(in the rows, 128 means zero)
Where one turn sends some rows of the set: a few examples, then the rows asked:
tudig: [113 116 110 117 137 148 134 128 128 144 158 100 126 122 122 158  81 127
 161 147  85 116 114 162 167 128 111 155 102 101 140 111]
puti: [121 116 123 125 131 151 160 123 115 135 102 100 133 135 146 133 126 124
 121 159  79 150 147 129 168 139 122 136  95 124 159 118]
mivat: [128 138  79 121 118 140 140 128 107 126 131 136 150 110 158 110 104 132
 100 126 121 111 156 139 175 116 113 135 129 124 115 102]
Zatu: [ 97 149 132 117 132 103 122 142 114 141 142 137 122 150 100 150  95 156
 148 113 127 119  98 141 197 149 131 128 161 125 132 103]
Meb: [115 114 107 123 137 135 137 144 138 141 170 111 141 111 113 153  79 132
 169 141  93 111 116 159 162 130 114 150 112 104 135 109]
mev: [121 116 125 110 141 154 107 130 117 119  86 130 109 108 126 102 141 165
 125 128 115 136 138 144 132 139 134 122 114 163 166 130]
Vez: [105 125  84 123 153 130 137 147 104  99 148 158 104 137 144 130 107 127
 112 101  96 132 125 157 181 134 118 141 159 159 122 117]
vipo: [ 84 144 130 102 118 111 119 145 108 136 141 139 124 155 103 141  90 150
 142 120 121 126 102 149 199 154 124 131 157 126 125 114]
Noz: [ 89 132 135 116 114 112 143 142 118 129 141 149 115 129 152 128 138 151
 155 132 108 106 145 112 161 136 163 166 191 122 137  94]
pabo: [119 107 123 112 136 129 139 154 113 106 132 142 113 129 135 141 139 152
 149 109 139  94 138 127  91 142 157 144 143 154 145 122]
Futu: [ 93 139 136 114 122 109 124 143 103 140 137 133 126 138  92 140  96 148
 138 104 124 125  90 144 191 143 122 128 168 124 132 110]
bor: [123 128 127 111 138 150 107 130 119 121 101 122 102 117 129  94 137 167
 130 128 113 145 132 145 149 144 139 120 105 169 172 115]
bol: [126 109 100 119 134 149 143 124 133 146 151 116 130 120 105 153  89 132
 155 147  99 132 123 166 168 128 107 161 104  98 126 109]
Ligop: [123 116 119 124 139 142 136 132 137 139 167 114 140 114 113 164  86 126
 171 138  99 122 114 167 179 135 125 152 111 102 132 111]
fas: [110 124 117 112 139 152 121 124 123 123 103 114  89 113 128 100 141 159
 125 130 122 132 134 137 140 141 140 121 103 168 173 127]
gudar: [133 121 125 130 127 133 154 124 118 138 105  99 150 135 158 127 128 130
 127 162  85 150 150 139 170 140 131 146  96 118 152 113]
pumu: [117 114 121  95 130 144 150 146 113 108 138 123 121 121 126 145 144 149
 138 109 144  97 144 126 105 139 167 147 149 159 154 118]
viba: [129 136  92 122 121 136  91 143 125  94 135 137 129 126 124 119 115 157
  86 111  95 128 137 127 159 108 132 145 108 132 128 119]
vumef: [129 106  99 132 130 135 125 124  83  95 129 150 140 117 151 125 128 145
 109  91 100  88 114 150 146 121 134 170 116 139 143 117]
fes: [119 123 113 118 134 143 138 129 130 140 168 115 135 125 110 153  83 135
 165 147 102 121 116 172 164 126 116 167 101 111 132 109]
tupip: [123 115 131 122 129 153 116 134 130 129 102 125 107 112 124  92 134 150
 132 129 120 142 135 140 154 147 126 120 104 168 177 131]
Vaz: [ 85 138 131 108 119 122 121 141 104 144 137 128 118 152 101 156  87 142
 137 109 117 118  94 148 193 143 127 136 159 110 130 109]
zife: [ 82 135 124 110 121 116 135 144 122 141 137 145 112 134 141 135 132 155
 145 118 108  93 141 110 161 137 172 161 186 112 137  97]
Kuput: [135 113 131 111 133 130 147 154 125 106 140 122 118 120 123 133 140 149
 150 115 139  96 143 125 103 142 150 153 140 171 163 126]
finog: [112 120 125 115 143 134 115 130 127 128 104 118 106 102 125  88 136 157
 130 126 119 137 120 140 153 140 131 115  97 164 173 129]
zorez: [ 91 126 126 124 126 103 144 151 130 137 135 148 116 123 142 120 142 151
 145 118 102 107 144 107 163 141 173 161 185 117 140  99]
tanug: [ 93 134 117  94 131 102 123 138 108 144 144 137 113 151 102 148  92 143
 144 115 117 124 101 142 194 151 112 135 151 110 117 110]
bufil: [127 122 132 142 132 129 165 130 119 137 104 111 146 129 138 128 121 121
 124 160  74 154 149 127 173 131 124 141 102 117 150 117]
sode: [137 123 130 136 132 132 148 117 117 143 114 105 145 134 142 125 124 115
 142 156  77 150 151 126 174 138 123 133  99 116 159 119]
reruf: [ 91 129 138 116 128 111 150 151 129 130 132 149 125 122 144 131 141 164
 148 121 113  98 143 106 166 147 163 169 188 126 142 101]
lud: [127 106 124 112 126 144 145 152 108  99 148 128 120 126 129 136 142 149
 154 110 140 101 135 136 102 151 162 148 138 162 149 120]
giz: [134 106 123 104 137 137 156 155 119 107 143 129 132 113 120 141 140 144
 146 108 140 105 141 131 102 136 156 141 137 163 162 113]
vave: [101 138  84 129 152 142 136 113 111 108 178 125 135 122 138 118 122 134
 127 111 120 133 122 131 155 117 101 162 136 123 104 125]
met: [141 115 110 133 130 129 144 115 119 139  95  96 136 129 145 125 128 131
 122 161  83 146 153 138 158 138 122 135 101 117 146 126]
Zonu: [ 85 123 137 107 125 108 142 148 119 131 131 161 104 126 147 141 134 147
 149 118 114 110 136 117 160 134 153 165 188 113 124  99]
makul: [102 107  92 130 132 124 115 142 112 100 146 151 131 136 183 140 136 155
 119 112 102 127 120 122 152 111 108 142 153 132 154  90]

Zonu turns into tanug
lud turns into Noz
pumu turns into zife
Now find these:
viba turns into vumef
Kuput turns into reruf
zorez turns into Futu

Where one turn sends some rows of the set: a few examples, then the rows asked:
bab: [194 103 111 105 161 106 108 155 109 138  91 153 140  76]
Fabam: [163  93 116 133 143 129  68 136 104 113 114 154 127 111]
bupor: [182 129 129 104 127  95 132 111  88 117 123 135 120  76]
bos: [162 106 174 115 132 137 116 145 102 116 121 141 127  52]
lodu: [166 131 120 119 152 101 127 110 129 127 144 127 170  76]
lipug: [131 101 115 109 135 152  93 135 136 159 136 146 114  75]
Bub: [143 138 126 110 118 117  85 154 160 141 137 143 135  92]
kul: [154  84 141 144 150 142  93 119 114 136 118 158 124  98]
zire: [150  86 146 109 136 148 104 130 141 147 123 161 114  54]
libe: [155 111 108  95 109 125 146 160 103 116 158 150 136  89]
Todav: [131 145 118 114 120 117 102 158 160 121 130 146 133  90]
Gepas: [169 142 114 118 150  95 120 126 136 111 148 127 158  81]
rame: [192 106 143 132 131 108 119 128 109 148 111 131 113  64]
Libu: [152  81  93 113 138 119 104 145 131  98 150 137 160  95]
gode: [147  69 100 118 134 115  99 152 114 106 136 129 155  95]
dopat: [182 118 104 112 131 107 125 136 126 112  91 187 134  83]
nuni: [152 130 128 115 114 141  83 158 157 141 126 139 132  96]
besu: [145 117 121  94 115 122 139 151  90 121 160 162 126  86]
Gebub: [145  70  99 121 154 121  97 152 115 102 124 128 141  87]
terel: [157 135 156  78 115 140 123 148 116 136 130 130 138  70]
lal: [149 117 123  94 119 132 130 146  94 118 164 158 107  74]
Vusep: [160 121 105 108 130  96 123 150 129 116  94 188 140  89]
zusok: [190  94 139 114 172 116 101 147 105 139 113 167 118  84]
voze: [155  89 119 108 136 138  80 128 124 112 102 169 138 117]
Lisib: [153 126 157  91 125 156 117 136 106 120 141 155 142  58]
duv: [168 139 127 121 159 117 137 117 119 132 135 121 163  71]
kuru: [174 106 105 103 177 101 115 130 114 141  95 145 141  97]
ramol: [154 124  92 115 131 103 138 155 126 119 105 179 138 103]
dun: [117  92 123  97 123 141  93 131 134 128 130 129 115  74]
Nozer: [171 126 129 127 126 106 132 111 100 124 111 128 129  50]

libe turns into ramol
Gebub turns into lal
Now find these:
Bub turns into lodu
dun turns into bupor
rame turns into kul
Fabam turns into Lisib

